Named moves, each a turn or a mirror, and the order they were made in; the first pair answered:
B (before -> after):
[-0.90 -0.39  0.46 -0.52 -1.52  0.24 -0.58  0.64  0.25 -1.07  0.81 -0.15
  0.20 -0.28 -0.65 -1.75  1.03  0.12  1.08  1.26 -0.62 -1.34  0.37 -1.59
  1.67 -0.74]  ->  [-1.07 -0.29  0.42 -0.58 -1.73  0.20 -0.40  0.58  0.22 -1.20  0.86 -0.31
  0.25 -0.17 -0.71 -1.56  1.08  0.01  0.93  1.25 -0.76 -1.35  0.25 -1.56
  1.43 -0.67]
[ 1.20 -0.24  0.24 -1.80  0.75  0.85 -2.29  0.93  0.80 -0.05  1.25 -0.10
  1.11  1.68  0.81  0.06  0.10 -0.60  0.24  1.24 -0.94 -1.47 -0.22  0.19
  0.39  0.09]  ->  [ 0.86  0.10  0.38 -1.96  0.32  0.79 -2.19  0.96  0.76 -0.10  1.16 -0.05
  1.19  1.92  0.59  0.17  0.41 -0.97 -0.19  1.25 -1.04 -1.59 -0.54  0.12
  0.27  0.21]
[ 0.30  1.62 -0.46 -0.71  0.00 -1.18  2.05 -1.24 -0.72  1.52 -2.56  0.31
  0.09 -2.33  0.12  2.07 -0.55 -1.56 -2.63  0.36  0.40  2.92  1.05  1.69
 -1.05  0.63]  ->  [ 1.58 -0.08 -1.17  0.01  1.65 -1.08  1.18 -1.61 -0.26  1.82 -2.32  0.39
  0.29 -2.70  0.21  1.07 -1.90  0.38 -1.03  0.46  1.56  3.00  2.04  1.98
 -0.04 -0.62]
Z (before -> after):
[ 0.56 -1.32 -0.51  0.97  1.05 -0.13 -0.04 -1.21  0.67 -0.37 -0.37  1.31
 -1.11  0.46 -0.06  0.47 -1.42  2.60 -0.50 -1.46  0.45 -0.01  0.34 -0.15
 -0.61  0.28]  ->  [ 0.59  0.02  0.47 -0.95  1.07  0.40 -1.23 -1.15  0.43  0.23 -0.22  1.22
 -0.38  1.66 -0.07  1.44 -0.30  0.33 -1.75 -0.61 -0.91 -0.53 -0.46  0.72
 -1.25  1.41]
[ 0.55 -2.39  1.80  0.51  0.23  1.77 -2.04 -1.15  0.97  2.19 -0.98 -2.18
  1.07 -0.95  0.13 -0.07  0.23 -0.66  1.74  1.85  2.18  0.39  2.68  0.62
  2.35 -1.01]  ->  [ 0.74 -2.03  1.93 -0.14  0.23  1.86 -2.41 -1.16  0.94  2.54 -0.98 -2.09
  1.35 -0.52  0.06  0.28  0.53 -1.27  1.34  2.04  1.80  0.33  2.31  0.91
  2.15 -0.53]
[-0.73  0.27 -0.20  1.03 -0.37 -1.29  0.89 -0.60 -0.92  0.85 -1.18  0.64
 -0.69 -2.36 -0.07 -0.75  0.66 -0.69 -0.43  0.61 -0.55 -0.41  0.21  0.65
  0.87  0.30]  ->  [-0.59  0.42 -0.18  0.73 -0.10 -1.34  0.69 -0.75 -0.85  1.12 -1.23  0.72
 -0.58 -2.05 -0.03 -0.55  0.66 -0.91 -0.67  0.76 -0.73 -0.31  0.16  0.94
  0.76  0.30]
V (before -> after):
[-1.49  1.02  0.54 -0.91 -1.43 -1.03  0.89  0.46 -1.24 -0.19 -0.62 -0.64
 -0.20 -0.96 -0.01 -0.32  1.50 -1.97 -0.44  0.94 -0.95 -0.60 -1.02 -0.95
  0.44  0.48]  ->  [-0.69 -0.71 -1.15  1.43 -0.63 -1.17  1.78  0.32 -0.31 -0.80 -0.38 -0.23
 -1.06 -1.41  0.34 -1.06 -0.42  1.47  0.66 -0.38  0.56 -0.15 -0.17 -1.64
  0.53 -0.97]
[-1.29  0.63 -2.89  0.44 -2.46 -0.12  0.17  0.91  1.46  1.17  1.52  1.75
 -1.57  0.99  1.33  0.36  0.02  0.85 -1.61 -0.99 -1.11 -1.44  0.22  0.51
  0.31 -0.26]  ->  [-1.48  1.16 -2.30 -0.22 -2.66  0.03 -0.18  0.74  1.39  1.34  1.50  1.64
 -1.29  1.17  1.26  0.59  0.57 -0.06 -1.92 -0.71 -1.51 -1.62  0.05  0.65
  0.19  0.10]
[ 0.96  1.04  1.42 -0.34  0.83  0.65 -0.04  0.38  0.52 -0.29 -0.36  0.34
 -0.43  0.24  0.10  0.18 -0.29 -0.51  0.58 -0.46  0.60  0.47 -0.14  0.20
 -0.52  0.47]  ->  [ 1.07  0.96  1.34 -0.05  0.89  0.59  0.10  0.44  0.67 -0.45 -0.26  0.49
 -0.54  0.32  0.31  0.02 -0.59  0.14  0.73 -0.63  0.71  0.48 -0.03  0.01
 -0.47  0.14]
G (before -> after):
[ 1.94 -2.47  0.87  0.43  1.93 -0.35  1.19 -0.67 -2.20 -1.41 -0.99 -0.44
  0.17  1.41  0.96 -0.35  0.25 -1.08 -1.03 -0.97  0.89  1.65  0.28  0.66
 -0.92 -0.81]  ->  [ 2.02 -2.41  0.80  0.39  1.90 -0.43  1.29 -0.68 -2.28 -1.32 -1.01 -0.41
  0.06  1.39  0.89 -0.35  0.22 -1.18 -1.15 -0.91  0.92  1.78  0.32  0.65
 -0.87 -0.82]
[-1.30  0.93  2.06  0.00 -0.50  0.16  0.24  0.53 -0.43 -2.02  0.32 -1.56
  0.37 -0.31 -1.69 -0.85  0.35 -1.54  1.98  1.01  0.64  0.41  1.05 -1.24
  0.28 -0.13]  ->  [-1.94  1.20  1.61  0.86 -1.08 -0.91  1.28 -0.08 -0.93 -1.01 -0.44 -1.21
 -0.05 -1.24 -1.65 -0.72  0.41 -1.63  1.25  1.03  0.63  0.80  1.15 -0.72
  0.18  0.16]
[-2.55  0.28  0.66  0.69 -2.26 -1.24  2.22  1.14 -1.03 -0.24 -0.61 -0.17
 -0.72 -2.48 -0.11  0.13  1.68 -0.78  0.46 -0.14 -0.06  0.03 -0.19 -1.77
  0.75 -0.06]  ->  [-2.48  0.69 -0.10  0.74 -1.99 -1.66  2.23  0.40 -0.83  1.34 -0.71  0.47
 -0.81 -2.16  0.16  0.92  1.79 -0.92 -1.06 -0.05 -0.86 -0.06 -0.57 -0.51
  0.35  0.75]
[ 0.58 -1.23  0.33 -0.46  2.09  0.38 -0.76  0.78 -0.31  0.27  2.11  0.36
  0.62 -0.19  1.37  0.88 -1.29 -0.38  0.34 -0.07  0.43 -0.69 -0.42  0.76
  0.41 -0.79]  ->  [ 0.46 -1.38  0.71 -0.39  1.98  0.53 -0.44  1.07 -0.29 -0.43  2.02  0.01
  0.60 -0.50  1.16  0.38 -1.32 -0.12  0.93 -0.05  0.80 -0.50 -0.20  0.13
  0.72 -1.12]

Each pair is two moves apart.
[ 1.19 -0.60  1.47 -3.18  3.19  0.36 -2.18  0.10 -0.51 -0.80 -0.44 -1.22
  2.49  0.21 -1.39  0.13  1.69 -2.72  1.20  1.33  0.22  0.45  0.12  0.55
  0.06 -0.72]  ->  [-1.18  1.44  1.28 -2.28 -0.11  0.23  0.87  0.55 -0.55 -2.02 -0.85 -0.87
  0.83  0.35 -1.21  1.84  2.86 -3.49 -1.12 -0.54 -0.63  1.19 -1.25 -1.13
 -2.31  0.71] => V, B
[-0.01  0.89 -1.33  0.58 -0.86 -0.14  1.28  1.91 -0.28 -0.68  1.86 -0.83
 -1.77 -1.94  1.22 -0.86  1.77  0.28 -0.52  0.92  0.60  0.16 -0.14 -2.11
  0.39  0.80]  ->  [ 0.94 -0.02 -1.58  0.67  0.27 -0.15  0.48  1.81 -0.05 -0.47  2.20 -0.89
 -1.42 -1.98  1.17 -1.64  1.03  1.18  0.63  1.44  1.10  0.10  0.44 -1.88
  1.14  0.12] => V, B
[ 0.67  0.30 -1.83  2.04 -0.61 -2.10  1.64 -1.40 -0.05 -0.04 -1.52  0.25
  0.51 -1.78 -1.33  0.79  1.34 -0.90 -0.01 -1.01  1.51 -0.54 -0.12  1.63
  0.08 -0.53]  ->  [ 1.86  0.67 -2.37  0.79  0.32 -1.03 -0.10 -1.32  0.71  0.56 -0.33  0.78
  1.11  0.26 -0.80  1.58  1.27 -1.21 -0.81 -0.79  0.42 -1.44 -0.58  2.92
 -0.38 -0.08] => G, G
[ 0.26 -0.59 -0.81  0.74  0.86  0.89 -0.27 -0.29  0.96 -0.58  0.67  1.21
 -0.73  0.46  1.56  1.30 -0.03  0.90 -0.04 -1.58 -0.53  0.14 -0.99  0.52
  0.31 -0.15]  ->  [-0.35  0.23 -0.36  0.11  0.22  1.05 -0.11 -0.12  0.75 -0.66  0.41  1.07
 -0.65  0.57  1.41  1.64  0.55 -0.19 -0.65 -1.46 -1.19  0.17 -1.35  0.66
 -0.13  0.42] => B, V
[-2.33 -0.24  0.27  0.17 -0.07 -0.11  1.47 -0.11 -0.71 -0.87  1.75 -1.21
 -0.49  0.44  0.31  0.58 -0.77 -1.36 -0.75  0.16 -0.36  0.55 -0.46 -0.81
  0.35 -0.63]  ->  [-2.19  0.11  0.02  0.16  0.01 -0.23  1.50 -0.40 -0.79 -0.20  1.73 -0.97
 -0.44  0.42  0.48  0.84 -0.86 -1.41 -1.37  0.24 -0.60  0.38 -0.67 -0.26
  0.23 -0.34] => G, G
[-1.38  1.14  2.90 -0.73 -0.85  1.60  2.41  1.38 -1.09 -4.07 -1.39 -2.69
 -0.02  1.88 -1.11  1.03  0.80 -2.44  0.01 -1.53  0.49  0.98 -0.97 -3.05
 -2.97  0.25]  ->  [-2.23  1.61  1.73  0.49 -1.31 -0.09  4.14  0.07 -1.69 -1.74 -2.56 -2.00
 -0.60  0.20 -0.90  1.51  0.97 -2.49 -1.84 -1.67  0.09  1.67 -0.70 -1.96
 -3.22  1.01] => G, G
[ 0.69  1.36  0.15  0.04 -0.99  0.71 -0.88 -0.20 -0.12 -0.83 -1.50  0.12
  0.96  0.83  0.34 -0.58  0.79 -1.22 -0.43 -0.57  0.03  0.21 -1.36  0.48
 -0.87  1.40]  ->  [ 0.61  0.87 -0.78  1.27 -1.21  0.68  0.11 -0.18  0.14 -1.24 -1.30  0.49
  0.20  0.44  0.53 -0.76  0.20  0.46 -0.21 -1.59  0.56  0.61 -1.28 -0.14
 -1.15  0.99] => V, B
[ 0.67 -0.47  1.58  0.32  1.11  0.97  0.42  0.02 -0.62 -1.76  0.18 -0.99
  0.31 -0.59 -0.82 -1.14 -1.23  0.32  1.60 -0.03  2.43  1.38  0.91 -1.32
 -0.06 -0.87]  ->  [-1.02  0.78  1.82  0.51 -0.65  0.07  2.10 -0.43 -1.28 -1.09 -0.74 -0.87
 -0.34 -1.56 -0.89 -0.25 -0.07 -0.95 -0.07 -0.37  1.56  1.78  0.42 -1.33
 -0.86  0.32] => G, B
[ 0.69 -0.63 -1.83  0.56  1.19 -0.77  0.14 -1.44  0.95  1.84  0.56  2.24
 -1.18  0.64  0.83  1.01 -1.26  1.92 -1.93 -1.91 -2.46  0.46 -0.96  3.65
 -0.85  0.66]  ->  [ 1.45 -0.20 -1.14 -0.93  1.33  0.64 -1.33 -0.57  1.64  0.53  1.70  1.95
 -0.61  2.53  0.81  1.32 -0.99  1.20 -1.51 -1.66 -2.71 -0.24 -1.56  3.18
 -1.08  0.44] => B, G
[-0.24  0.69  1.38  0.76 -3.19 -0.07  2.33  0.55  0.68 -0.18 -0.29 -2.04
 -0.65 -1.87  1.28  0.39  0.46 -0.72  0.97 -0.58 -0.59 -0.49 -0.11 -2.75
 -2.04  0.02]  ->  [ 0.45  0.78  2.63 -1.22 -1.99  0.02  0.16  0.36  0.18  0.73 -0.40 -2.56
  0.72 -1.49  0.91  0.03  1.11 -2.70  1.32  1.29 -1.23 -0.91  0.03 -1.59
 -1.05  0.25] => B, V
[ 1.87 -1.08  0.78 -1.96  3.53  1.37 -2.21  0.85  0.30 -1.00 -0.61 -0.24
  1.27 -0.04 -0.49 -0.62 -1.12 -0.04  3.06  1.52  1.33 -0.71  0.25  0.06
  0.06 -0.57]  ->  [-1.20  1.46  2.36 -2.43 -0.03  0.63  0.22  1.30 -1.02 -1.86 -1.77 -0.89
  0.37 -1.10 -1.24  0.54  1.44 -3.07  1.21  1.13  0.19 -0.08 -0.91 -1.32
 -1.48  1.13] => G, B
[ 0.70 -2.64 -0.64 -1.59  0.70 -0.08  0.59 -0.34 -0.98  1.65 -0.89 -1.01
 -1.70 -1.62  0.50 -0.55 -2.07  0.64 -0.92 -1.77  0.42  2.61  0.82  0.24
  2.14 -0.86]  ->  [ 1.33 -2.67 -0.83 -1.97  1.23  0.33 -0.02 -0.48 -0.56  1.86 -0.73 -0.78
 -1.55 -0.83  0.74 -0.15 -2.23  0.62 -1.27 -1.84  0.09  2.61  0.45  0.79
  1.61 -0.54] => Z, V
[ 1.73 -0.88  0.29  0.13 -0.90  1.02 -2.32  2.02  0.50  0.14  1.51  0.16
  1.92 -0.35  0.11 -0.76  1.95 -1.08  0.72  0.36 -0.56 -2.00  0.53 -0.13
  2.19 -1.19]  ->  [ 1.33 -1.76 -0.21  1.53 -1.17  0.27 -1.16  1.88  0.40 -0.43  1.12  0.05
  1.23 -1.55  0.02 -1.37  1.35  0.28  1.54 -0.25  0.51 -1.54  1.15 -1.00
  2.56 -1.81] => V, G
[ 0.09  0.57 -0.45 -0.15 -0.15  1.07  0.84  0.87  0.75 -0.73  1.60  0.07
 -0.82  0.84  0.30  0.44  0.02 -0.04 -0.28 -0.76 -0.81 -0.96 -0.82 -0.53
 -0.65  0.33]  ->  [ 0.51 -0.19 -0.65  0.10  0.33  1.08  0.64  0.85  0.98 -0.99  1.61 -0.08
 -0.76  0.35  0.17 -0.15 -0.52  0.95  0.81 -0.65 -0.19 -0.74 -0.51 -0.78
  0.00 -0.29] => G, B
[-0.41 -0.86  3.31 -1.95  1.48  0.77  1.01  0.36 -1.16 -2.54 -0.68 -1.65
  0.65  0.17 -0.84 -0.56  0.41 -1.67 -0.91 -0.20 -0.34  0.39 -0.18 -0.95
 -2.16  0.26]  ->  [-0.79 -1.20  2.43 -0.43  0.76  0.59  2.31  0.47 -0.83 -3.02 -0.61 -1.36
 -0.25  0.00 -0.58 -0.48 -0.12 -0.13 -0.88 -1.44  0.13  0.86 -0.27 -1.67
 -2.45 -0.04] => V, B
[ 0.42  1.43 -0.32 -1.30  1.24 -0.51 -0.37 -0.30 -0.52  1.55  1.54  1.45
  0.50 -0.47  0.42 -0.93  0.53 -1.00 -0.55  1.28 -1.57  1.01  1.58  1.43
 -0.54 -1.01]  ->  [-0.55  2.20 -0.53 -0.68 -0.06 -0.58  0.99 -0.10 -0.48  0.93  1.40  1.64
 -0.23 -0.43  0.47 -0.40  0.85 -1.20 -1.48  0.38 -1.88  1.25  1.11  0.75
 -1.55 -0.55] => V, B
[ 1.02 -1.45 -0.03 -0.37  2.23 -0.32 -0.89 -0.70 -0.11  1.14 -1.06 -0.33
  0.51 -1.07  0.13 -0.40 -0.71  0.37  0.89  1.06  0.82  0.38  1.27  1.12
  0.99 -0.55]  ->  [ 0.06 -1.30 -1.24  1.48  0.54 -0.46  1.43 -0.50  0.11  0.00 -1.18  0.27
 -0.89 -1.44  0.36  0.13 -0.98  1.70  0.28 -0.70  1.30  1.01  0.76 -0.13
 -0.23 -0.50] => B, V
[-0.56  0.70 -1.43 -0.50 -1.85 -0.79  0.29 -1.03 -0.69  2.30  0.13  0.68
 -0.12 -0.84  0.03  0.37 -0.58 -0.12 -1.20  0.23 -1.61 -1.55  0.24 -0.37
  0.73  1.52]  ->  [ 0.64  0.50 -1.02 -1.61 -1.06  0.62 -1.37 -0.21 -0.03  1.29  1.40  0.48
  0.70  0.80  0.11  0.41 -0.80 -0.26 -0.37  0.60 -1.73 -2.28 -0.18 -0.63
  0.89  1.10] => G, G
